(in the rows, 128 means zero)
Each named move below is a turn or a mirror, shown by a few rows before and after it. Which moves, in which order, take the first row of each later pair to the second? The first pair is answered.
Z449:
[147 110  97 125 156 163 132  93 130 131 163 143 138 115 141] => [116 136 116 131 137 168 164 122 133 116 109 124  84 119 154]
[ 69 145 112 139 112 105 159  89 143  94 106 117  77 141 134] => [110 113  88 130 136  98 119  53 138 116 175 142 147 134 116]
[128 112 109 126 135 159 119 124 131 134 111 112 123 104 128] => [130 111 109 126 135 158 118 124 132 136 112 112 126 104 127]
Z685:
[127 177 178 136 110  80 126 178 117 121  98  94 127 116 117] => [163 129  96 124 174 158 145  68 134 148 153 121 125  86 140]
[106 165 155 152 139  79 128 123 100 115 161 143  99 164 146] => [118 147 125 148 163 106 135  85 105 126 181 152 100 153 154]
[174  84 164 139 145  57  56 117 138 146 105  80 148 141  95] => [188  66 134 134 167  84  63  78 144 156 124  91 148 129 103]
[143 190 115 132  70 166 115 155 106  99 126 101  95 138 134] => [157 171  83 127  96 196 122 113 112 108 147 113  93 126 144]
Z976:
[129 112 132 127 145 141 132 164 148 130 134 122 140 121 115] => [124 113 125 133 146 130 127 139 139 131 171 134 138 128 124]
[132 122 134 121 168 169 164  95 115 136 113 134  92 131 167] => [136  94 153 112 175  99 110 143 139 148  76 119 119 147 134]
[128  89 106 116 125  83  68 146 117 121 149 138 153 168 116] => [127 131  91 124 118 200 157 111  95 105 150 145 113 134 152]
Pairs:
(two moves a pair)
[104 138 135 156  89 128 148 110 105 117 133 143  88 143 164] => [140 128 139 136 104 171 149 154 124 126  70 126 128 114 132] : Z449 then Z976
[ 88 175 129 144  92  94 155  72  94 102 179 152  61 136 177] => [ 98 178 152 146  77  57 125  99  84 102 193 155  99 145 159] : Z449 then Z685
[118 121 125 130 147 102 110 114 115  97 130 131 115 129 133] => [136 118 117 126 153 133 119 107 114 101 139 137 133 116 131] : Z976 then Z449
[137 120 108 124 146 112 138  75 141 148 188 174 134 123  90] => [112 180 150 138  99 140 186 116 113 117 160 164 107 123 101] : Z685 then Z976
[110 170 131 118 144 110 168 126 132  96 137 138 121 178 102] => [129 168 128 111 152 144 178 137 136  98 118 135 137 161  92] : Z449 then Z976
[112 117 137 135 112 128 105 140 140 102  84  91  68 138 119] => [109 109 120 142 117 108  91  92 126 107 151 111  69 151 132] : Z976 then Z685
[ 91 142 131 133 124 102 141 132 148 120 105 125  60 144 145] => [105 116 118 122 147 103 126 133 168 132  85 121  71 135 132] : Z685 then Z976
[113  94 137 113 156 120 129 145 176 159  48 111  94 148 108] => [140  93  98 119 170 173 143  57 146 166 156 151 124 134 132] : Z449 then Z976
[131 100 150 121 135 105  95 151 141 137 142 129 155 131 126] => [137 112 127 119 144 177 142 117 132 136 150 136 135 109 148] : Z685 then Z976
[112 120 117 129 149 146 161  93 157 135 116 118  66 112 159] => [152  99 121 124 150 101  99  96 144 151 182 139 159 120 125] : Z685 then Z449
[124 105 106 123 147 127 125  96 133 129 138 128 117 129 135] => [126  98 112 121 149 110 113 110 139 132 126 123 125 132 126] : Z976 then Z976
[142  80 106 102 149 105  90 131 160 141 111 122 141 125 107] => [110 102  97 122 132 103 115  83 139 129 165 139  94 140 146] : Z449 then Z976
[110 161 130 122 137 130 122 108 114 121 213 134 128 120 146] => [113 140 145 114 142  76  80 145 132 129 184 122 149 133 120] : Z976 then Z976
[117 141 152 129 107 117 117 153 137 125 117 140 151 126 117] => [120 147 138 133 106 140 131 118 123 123 153 153 149 123 131] : Z449 then Z976
[115  86 148 126 115 106 141 132 153 127 116 113  93  98  93] => [128  74 130 122 129 118 138 109 156 134 134 121 103  91  95] : Z685 then Z449
[120 124 168 143 124  76 102 164 113 124 124 139 160 123 116] => [ 96 128 142 144 138 136 160 135 128 118  82 130  81 106 151] : Z685 then Z449
[161 132 163 111 102 102  94 200 178 152  73  91 179 143  93] => [ 91 195 151 150  64 131 176 112 131 117 150 114  63 164 176] : Z976 then Z449
[112 121 144 148 131  61  76 105 128 104 104 102  93 146 142] => [125 148 126 150 132 170 144  71 109  95 114 114  79 112 167] : Z449 then Z976
[142 107 105 116 135 129 116 135 133 136 125 134 144 136 121] => [129 131 130 126 110 120 124 160 120 123 118 129 137 145 123] : Z976 then Z685
[ 88 138 153 153  92  70 120 133 102 113 166 130  95 157 149] => [111 159 147 142  97 179 182 150 104 105 110 119  93 114 149] : Z449 then Z976
[137  99 107 117 149 129 123 114 155 131 101 121 108 129 126] => [135 106 104 119 148 142 132 107 150 129 105 122 102 126 133] : Z976 then Z976
[148 159 128 124  95 142 165 141  72 115 177 140 162 110 125] => [175 120  96 107 137 168 156 125 102 135 154 137 173  89 114] : Z976 then Z685
[117 114 141 131 135 130 157 112 167 134 115 134  88 141 144] => [120 121 169 134 116  89 125 146 157 130 124 135 125 153 123] : Z449 then Z685
[137 106 106 115 170 110 101  98 170 138 134 105 108 134 140] => [115 125 128 120 151 101 114 127 169 126 100  92  82 139 143] : Z449 then Z685
[150 156 148 134 101 165 132 144 103 122 142 136 169 115 123] => [151 148 131 134 113 187 145 124 108 125 142 139 154 109 132] : Z449 then Z685
[112 162 160 138 109 111 127 178 120 111  59 130  98 140 115] => [116 137 110 149 133  94 108  72 105 127 182 170 102 152 143] : Z976 then Z685
[166  80  96 100 176 146 101  95 149 157 165 137 183 110 103] => [ 90  96 128 122 141  34  84 115 149 137 149 121  98 164 127] : Z449 then Z976
[115 138 119 137 130 116 139 103 134 108 140 104  97 153 131] => [147 117 110 126 147 118 115 103 141 123 150 109 145 146 110] : Z976 then Z449
[120 130 110 133 116 142 101 144 160 129 157 143 125 140 122] => [114 131 106 133 118 154 112 143 162 128 147 139 109 138 128] : Z449 then Z685
[141 125 103 132 131 178 149  98 108 132 166 149 127 113 142] => [140 104 107 133 135 113 103 102 114 140 184 152 146 134 130] : Z976 then Z976
[161  90 117 148 141 106 113 129 142 143 122 140 142 157 144] => [137 108 117 160 128 108 134 116 132 132 131 143 104 165 165] : Z449 then Z976
[168 125 164 126 117 135 113 163 102 112 150 138 212 106 111] => [178 118 144 122 133 171 130 140 106 118 152 141 208  92 117] : Z685 then Z976
[124 111 103 111 153 129 115  82 108 152 161 141 148 134 134] => [ 88 140 120 115 134 140 155 111 112 133  99 121  87 136 150] : Z449 then Z685
[160 126 100 115 138 178 133 123 126 136 149 142 157 119  96] => [159 119  99 116 139 159 118 115 124 140 165 147 162 126  94] : Z976 then Z976
[141 109 119 116 160 177 139 125 117 177 127 142 148 107 155] => [123  95 135 117 154  92  90 151 129 181 118 133 145 137 142] : Z449 then Z976
[147 142 135 112 112 187 171 124  56 116 125 139 153 134 128] => [143 122 157 110 109  98 111 165  70 123 113 129 179 158 100] : Z685 then Z976
[132 114 103 134 113 138 121 117 123 130 159 140 131 130 143] => [146 109 109 126 119 155 121 145 135 133 121 131 147 117 128] : Z976 then Z449
[146 132 118  90  96 172 127 134 115  90 118 144 106 135 157] => [163 120 112  86 102 162 106 125 111 100 146 151 139 136 147] : Z685 then Z449
[157 156 108 123 149 199 170  95 117 122 182 170 188 103 132] => [122 190 173 139  93 100 133 166  98 102 176 158 196 145 114] : Z685 then Z976
[135 119 109 127 147 107 125 122 136 135 108 128 132 128 140] => [136 123 108 126 147 120 133 125 137 133  99 127 129 123 141] : Z976 then Z976
[126 110 117 132 134 118 113 108 126 134 150 130 137 138 130] => [118 138 128 137 114 151 146 119 115 120 136 127 120 130 140] : Z685 then Z976
[133 115 118 135 122 118 133 117 132 124 173 137 145 126 131] => [135 126 129 129 118 154 157 151 140 118 115 121 137 111 125] : Z976 then Z685
[102 128 100 152  87 106 131  97 112 124 145 117  78 132 170] => [107 132 120 154  74  74 107 121 107 123 154 118 109 141 154] : Z449 then Z685
[134  89  92 128 151 115 108  54 133 158 203 152 121 142 145] => [175  90  96 105 166 205 138 108 154 161 111 130 155  96 116] : Z976 then Z449
[135 133 130 146 111 140 114 103 105 138 174 127 120 109 154] => [128 152 159 145  92 142 124 154 106 127 125 110 115 107 144] : Z685 then Z976
[101 151 152 124 121 138 143 151  85 101 174 120 150 133 169] => [118 129 155 107 138 144 133 194 114 110 103  98 162 120 144] : Z685 then Z976
[104 126 121 128 137 151 151 132 134 111  93 119  93 122 147] => [142 104 110 116 156 166 128 128 138 126 107 126 148 107 126] : Z449 then Z976
[ 99 117 151 131 126  68 115 149 135 123 118 129 110 155 134] => [125 101 114 116 161 158 154 122 154 132  90 127 100 118 142] : Z685 then Z976
[114 130 132 153 112 122 127 141 125 116 126 107  88 131 142] => [114 130 131 154 112 122 124 136 124 117 134 110  88 132 143] : Z976 then Z976
[138 107 144 129 116  99 129 154 132 124  87 113 119 151 125] => [143  92 112 125 142 136 149 112 140 131  96 119 102 138 139] : Z685 then Z449
[133 143 107 132 165 133 172  95 147 151 145 127  83 136 161] => [149 128 122 117 171 123 151 151 170 157  79 105 108 128 129] : Z449 then Z976
[109 144 118 135 104  85 103 113 143 119 120 120 168 111 117] => [121 147  99 130 118 149 140  95 147 120 105 121 154  87 129] : Z685 then Z976
[106 130 134 150 114 100 120  94 132 123 154 124  86 156 160] => [122 139 141 139 117 165 155 133 143 117  85 106  87 128 150] : Z449 then Z976
[103 154 142 130 126 133 122  98 107 104 167 133 144 137 148] => [136 136 141 114 141 148 104 128 123 116 137 126 189 119 120] : Z976 then Z449
[146 131 171 112 134 147 154 189 139 134 103 105 131 104 116] => [166 114 145 114 146 140 131 130 122 145 194 137 168 109 122] : Z449 then Z976
[155 125 138 121 117 116 121 125 142 140 134 138 148 117 138] => [138 133 141 128 108 100 124 121 138 134 139 137 126 128 150] : Z449 then Z976
[159 116 124 127 131 138 108 111 118 142 178 126 175 130 110] => [148 142 137 124 120 190 158 143 123 129 109 108 139 112 116] : Z976 then Z449
[145 116 136 122 136 128 112 167 136 132  95 132 168 112 105] => [133 121 129 122 139 153 140 161 142 126  72 125 129 105 120] : Z685 then Z449
[110 125 135 149 130  83 122 101 102 120 182 127 125 139 131] => [121 141 135 137 136 174 178 125 113 112 109 110 107 103 133] : Z976 then Z685
[123 125 120 147 122 144 159 109 138 130 138 127 110 115 145] => [113 130 146 150 104  95 134 142 136 127 128 120 119 133 131] : Z685 then Z976
[125 119 133 114 131 156 152 173 161 126  26  99  98 108 123] => [118 141 105 130 127 205 195  97 129 119 107 126  72 106 165] : Z976 then Z976
[135 136 142 109 117 131 143 171 114 129 125 150 160 130 140] => [138 125 125 111 125 126 138 137 109 135 162 161 162 133 148] : Z976 then Z685
[116 106  91 122 154 134 147  76 131 136 156 135  83 129 154] => [115 100 115 111 153 118 136 146 158 137  67 105  84 124 125] : Z449 then Z976
[113 104 102 121 156 137 150  92 144 145 116 131  70 114 147] => [100 130 158 129 113  74 122 164 130 130  95 117  92 136 123] : Z449 then Z685
[111 134 152 120 121  86 112 180 154 127  61 104 102 130 111] => [ 95 150 135 142 109  70 115  97 115 122 182 141  89 151 148] : Z976 then Z685
[121 118 126 135 118 111 129 122 134 134 105 124  72 142 144] => [145  96 106 130 137 117 112  93 135 147 143 138 103 136 139] : Z685 then Z449
[174 124 137  83 154 137 112 149 121 163 155 126 179 115 141] => [138 161 152  92 131 167 166 166 119 141 104 110 111 113 166] : Z976 then Z449
[145 173 112 107 134 232 183 107 127 106  98 133 113  70 146] => [179 107 126  85 159 116  68 163 162 138  83 123 203  91  81] : Z449 then Z976
[ 77 178 167 139 100 135 166 138  92 118 124 139  72 142 134] => [ 74 168 163 142 102 102 144 121  88 122 161 148  80 155 135] : Z976 then Z976
[105 131 134 133 126 115 128 133 111 119 116 128 119 135 137] => [111 125 120 133 138 131 132 110 112 122 131 134 119 130 144] : Z976 then Z685
[112  93  64 117 156 132  79  65 133 147 153 166 168 116 108] => [ 50 116 101 130 124  63  83 111 142 126  93 140  87 151 122] : Z449 then Z976
[120 180 136 147 101 169 178 106  91 111 176 149 114 123 150] => [165 125 151 121 126 102  92 174 130 138 126 131 203 125  83] : Z976 then Z449
[156 146 123 131 131 184 162 114 104 113 158 131 164 105 127] => [144 136 153 123 125 127 131 184 131 113  80 103 162 116 101] : Z976 then Z449
[ 67 156 150 188 140  89  72 167 100 113 128 112  95 155 153] => [ 69 163 155 185 138 115  88 186 105 110  94 103  90 144 148] : Z976 then Z976
[121 146 128 123 124 184 177 184 138 115  36 106  86 100 112] => [162 130 155 118 111 109  93 210 118 127 107 125 205 118  65] : Z449 then Z685
[136 136 124 119 135 150 142 129 112 107 124 128 135 124 128] => [141 133 126 118 134 141 133 132 111 108 133 131 149 126 123] : Z685 then Z449
[120 128 134 132 127 109 106 128 129 142 181 129 142 134 131] => [136 138 128 126 132 174 138 131 129 140 158 127 146 110 131] : Z976 then Z449
[126 137 106 103 114 140 152 120 109 127 184 141 137 124 135] => [127 120 113 100 118  95 118 137 118 134 180 136 153 136 119] : Z976 then Z976
[107 126 114 121 104 104 123 105 131 111 168 126 117 144 165] => [108 137 128 114 101 137 148 148 143 106 101 105 104 127 157] : Z449 then Z976
[125 163  59 100 111 188 154 134 144 144 151 156 181 101 135] => [122 151  56 104 112 144 123 117 142 149 187 166 192 117 134] : Z976 then Z976
[139 166 148 123 103 175 163 114 104 107 147 137 130 112 144] => [135 148 144 129 106 121 125  95 102 114 192 149 144 133 142] : Z976 then Z976
[191 107 109 128 134 149 115  84 151 122 165 121 217 105 115] => [118 117 144 147 102  23  85 117 158 105 142 103 144 161 129] : Z449 then Z976
[176  98  83 118 177 132 128 113 148 122 147 129 138 110 133] => [158 117  98 118 165 149 158 146 154 108  86 110  99 105 138] : Z976 then Z449
[145 104 117 111 138 142 127 129 131 137 116 128 133 127 124] => [134 116 139 116 118 110 117 150 123 130 119 125 134 142 121] : Z976 then Z685
[165 149 137 126  83 129 125 117 119 105 159 129 117 142 139] => [166 140 144 122  86 104 106 130 126 109 152 125 125 146 130] : Z976 then Z976
[149 131 106 127 143 188 159 110 140 136  97 122 108 107 139] => [131 111 129 127 137  91 104 151 158 140  70 107 108 137 118] : Z976 then Z449
[106 153 134 135 113 127 128 137 112 119 130 122 132 146 130] => [121 132 124 123 133 140 123 146 133 129  97 114 142 133 120] : Z685 then Z976
[125 123 104 112 155 137 132  82 160 147 137 137 126 132 127] => [118 137 137 109 135 121 128 144 164 137  80 117 128 134 109] : Z976 then Z685
[159 125  95 164 133 127 109 116 176 119 111 123 100 127 125] => [148 140 102 173 118 115 112 102 159 111 144 131  93 139 137] : Z685 then Z976
[138 130 128 120 121 143 117 129 120 140 164 140 145 117 108] => [138 136 136 118 118 156 128 149 124 138 135 130 142 111 103] : Z976 then Z685
[124 164 133 140  79 175 177 139 103 147 121 149  97  86 136] => [164 126 136 119 101 146 120 175 126 167  97 142 167  79  92] : Z449 then Z976
[100 114 138 135 128 110  84 140 123 128 134 136 136 119 122] => [104 104 113 132 146 139  99 109 129 134 140 140 122 110 134] : Z449 then Z685
[125 136 124 138 128 142 142 126 127 126 118 123 107 125 138] => [122 132 119 140 128 127 133 113 123 127 141 129 109 131 140] : Z976 then Z976
[127 131 116 128 128 178 152  81 122 145 190 156 155 122 123] => [128 107 125 123 131 108 100 101 134 156 191 152 178 142 103] : Z976 then Z976
[132 108 112 138 140 100 119  98 124 135 183 144 138 145 149] => [165 111 108 122 152 177 147 120 133 138 137 135 163 109 134] : Z976 then Z449
[135  81  92  95 175 102  81 119 159 177 111 125 135 136 131] => [118 104 129 100 147  71  79 166 153 162  80 112 127 148 125] : Z685 then Z449
[130 148 111 121 129 154 139  69 116 143 202 147 168 135 141] => [148 143 126 100 141 194 154 144 151 145  81 110 173 107 112] : Z976 then Z685
[132  88 116 124 130 100 103 140 143 124 120 138 167 137 129] => [126  84  93 124 145 137 132 113 151 124 108 135 130 125 148] : Z449 then Z685
[100 142 128 145 138 132 116  76 149 108 138 146  92 105 157] => [115 135 141 142 132 100  81  89 140 115 166 154 141 112 138] : Z685 then Z449
[126 121 121 141 125  81 123 147 116 120 134 100 129 140 134] => [136 127 106 143 129 124 148 114 102 119 166 112 132 127 147] : Z976 then Z449
[146 142 131 127 109 114 114 106 112 138 207 141 187 136 129] => [162 158 137 117 112 193 158 144 123 132 133 123 185 102 120] : Z976 then Z449
[152 177 146 131 106 165 155 127  85 120 180 146 157 107 120] => [152 167 171 123 103 124 124 185 103 123 126 126 175 111  91] : Z685 then Z976
[138 113 123 120 138 140 117 135 140 143 108 129 144 116 109] => [121 132 143 133 114 104 107 145 123 135 129 132 143 134 111] : Z976 then Z685
[116 112 109 100 158 112 120 103 142 130  97 120 107 149 126] => [118 119 102 100 160 135 135  86 134 128 111 128 104 143 135] : Z449 then Z976
[166  88 112 112 156  96  72 109 129 164 199 155 217 136 101] => [ 63 138 148 144 103  23 106 126 121 128 164 136  80 187 151] : Z449 then Z976
[123 128 143 111 110 166 157 163 111 127 139 148 164  95  90] => [120 129 135 117 109 164 158 138 103 127 173 159 162  99 100] : Z976 then Z976
[120 121 144 128 122 103 120 128 138 123 118 119 122 135 127] => [124 126 132 131 123 125 132 100 126 123 148 130 123 132 139] : Z976 then Z449
[154 148 130 124 121 203 153 122 109 142 148 132 148  98 129] => [171 101 122 111 149 146  96 135 139 162 134 126 178 106 100] : Z976 then Z685
[117  90 117 154 170 151 134 102 166 117  91 103  50 118 123] => [150  73 104 144 186 169 121  96 169 129 105 110  94 103 106] : Z449 then Z976
[118 133 109 137 132 104 121  88 112 136 199 155 114 160 161] => [177 113 101 112 159 172 119 123 130 151 151 144 183 118 121] : Z976 then Z449
[129 112  89 133 128 172 144  61 112 127 185 148 155 123 131] => [114 143 156 141  77  97 108 147  97 110 162 133 187 151 101] : Z685 then Z449
[182 108 168 104 138 102  85 154 115 151 131 128 189 159  75] => [179  89 105  99 183 193 148  77 137 159 121 133 119 129 118] : Z449 then Z685
[ 95  90  90 134 183  67  98  81 126 137 174 134 105 141 120] => [ 65 113 102 140 170  82 135  99 131 123 122 117  48 142 135] : Z449 then Z685
[128 157 117 111  97 100 115 138 114 148  88 112 122 118 108] => [117 164 108 121  92 100 123 101  99 145 131 126 108 126 128] : Z976 then Z449
[131 142 131 123 116 176 161 125 102  80 138 136 108 123 143] => [156 112 142 108 131 144 116 174 126  93  97 122 156 122 103] : Z449 then Z976
[117 100 105 131 160 132 123  98 129 135 160 139 150 131 132] => [ 96 146 136 145 121 143 154 120 102 112 157 136 130 135 144] : Z685 then Z976
[148 139 122  93 120 186 141 159 171 133  94 133 171  98 132] => [145 145 133  94 111 174 134 173 167 130  91 130 177 104 126] : Z449 then Z685
[132  97 150 134 134  59  85 132 164 107 134 142 124 116  95] => [138  81 112 130 164 106 111  83 174 116 141 148  97  98 116] : Z449 then Z685
[149 102 135  84 109 172 136 158 120 146  89 129 132 125 124] => [140  91 136  93 104 100  92 137 110 153 150 145 147 155 124] : Z976 then Z685
[105 110 116 143 124 117 125 124 147 137 105 111 102 140 144] => [105 115 116 143 123 126 134 121 144 135 105 110  98 138 148] : Z976 then Z976
[117 144 138 137 112 120 128 134 116 130 133 110 125 124 152] => [129 143 134 131 118 145 136 139 119 133 124 109 139 112 146] : Z449 then Z976
[105 149 148 125 113 136 112 121 112 125 160 141 126 118 103] => [101 152 157 123 111 138 118 144 120 122 129 129 119 117 100] : Z449 then Z976
[110  84 114 111 152 112 117 102 182 125 110 127 119 138 149] => [112  87 115 109 152 127 127 111 184 123  93 122 115 131 148] : Z976 then Z976
[ 91 119 101 138 132 162 125  89 148 120 109 134 106 131 146] => [ 81 140 144 144  99 112 102 144 136 109  96 125 128 148 126] : Z449 then Z685
[149 123 143 107 138 114 118 152 151 138  97 115 154 103 106] => [153 114 114 112 153 124 121  92 143 146 156 135 150 102 124] : Z685 then Z976
[126 138 145 148 125 160 125 121 112 127  84 138 142 159 149] => [139 128 132 146 137 167 121 102 114 132 102 145 154 155 150] : Z685 then Z449
[ 96 106 121 137 124  79 113 150 133  96 140 122  96 168 161] => [135  97  92 131 143 130 120 107 121 108 195 144 140 146 161] : Z976 then Z449
[ 84 107 116 134 141  33  97  88 118 133 154 137  88 174 151] => [153 100  79 117 172 158 131  49 107 146 188 159 156 119 145] : Z976 then Z449
[137 139 106 118 136 148 155 124 149 119 130 146 140 140 116] => [132 129 114 114 135 112 130 139 155 123 123 140 146 151 106] : Z449 then Z976
[124 134 125 131 132 122 134 114 125 126 140 133 116 129 125] => [124 129 128 129 134 108 124 123 130 130 133 130 121 133 118] : Z976 then Z976
[138 151 131 161 101 168 131 148 130  95 144 130 179 107 143] => [139 146 122 160 109 183 140 136 133  97 141 132 168 103 150] : Z449 then Z685
[148 153 131 107 121 187 126 123 101 123 141 118 174 112 115] => [130 136 147 108 116  98  76 148 113 127 136 111 173 144 101] : Z449 then Z976
[123 147 168 143  96 121 137 156  92 108 120 124 155 124 135] => [122 151 165 144  95 131 146 144  88 106 130 128 151 121 141] : Z976 then Z976
[100  81 100 153 139 137 113  89 169 139 153 140  40 152 129] => [113  84 111 142 141 174 133 132 184 137  85 122  43 133 115] : Z449 then Z976
[166 161 138 133 110 102 135 125 110  89 119 150  92 139 177] => [196 134 131 124 128  86  98 123 115 104 139 157 145 136 153] : Z976 then Z449
[132  92 126 118 147 125  96 168 169 141  92 123 144 114 108] => [ 84 135 123 141 121 143 151 124 142 117 124 131  65 128 160] : Z976 then Z449
[163 127 129 128 121 163 119 148 121 126 108 146 179 108 110] => [156 127 118 127 128 187 141 135 127 125  96 145 151 102 123] : Z449 then Z685
[123 145 132 138 117  96 129 128 127 134 115 135  92 126 141] => [134 133 122 129 133 116 131 131 142 140  92 129  94 114 136] : Z685 then Z976
[109  96  92 145 166  77 112  88 173 128 121 131  33 171 170] => [111  91 100 139 167  70 106 119 183 130  82 119  41 169 154] : Z976 then Z976
[116 137 145 129 141  86 127 129 133 128 159 139 136 144 129] => [125 146 137 122 149 158 169 134 140 125 116 129 122 117 135] : Z685 then Z976
[110  95 127 127 137 104 106 113 140 130 115 120 133 154 132] => [113 110 115 128 137 152 138  87 126 125 134 128 124 141 149] : Z976 then Z449
[163 107 100 115 154 120  95 104 174 151 128 119 138 133 111] => [139 155 108 135 121 143 134  75 135 130 183 135 112 139 143] : Z685 then Z976
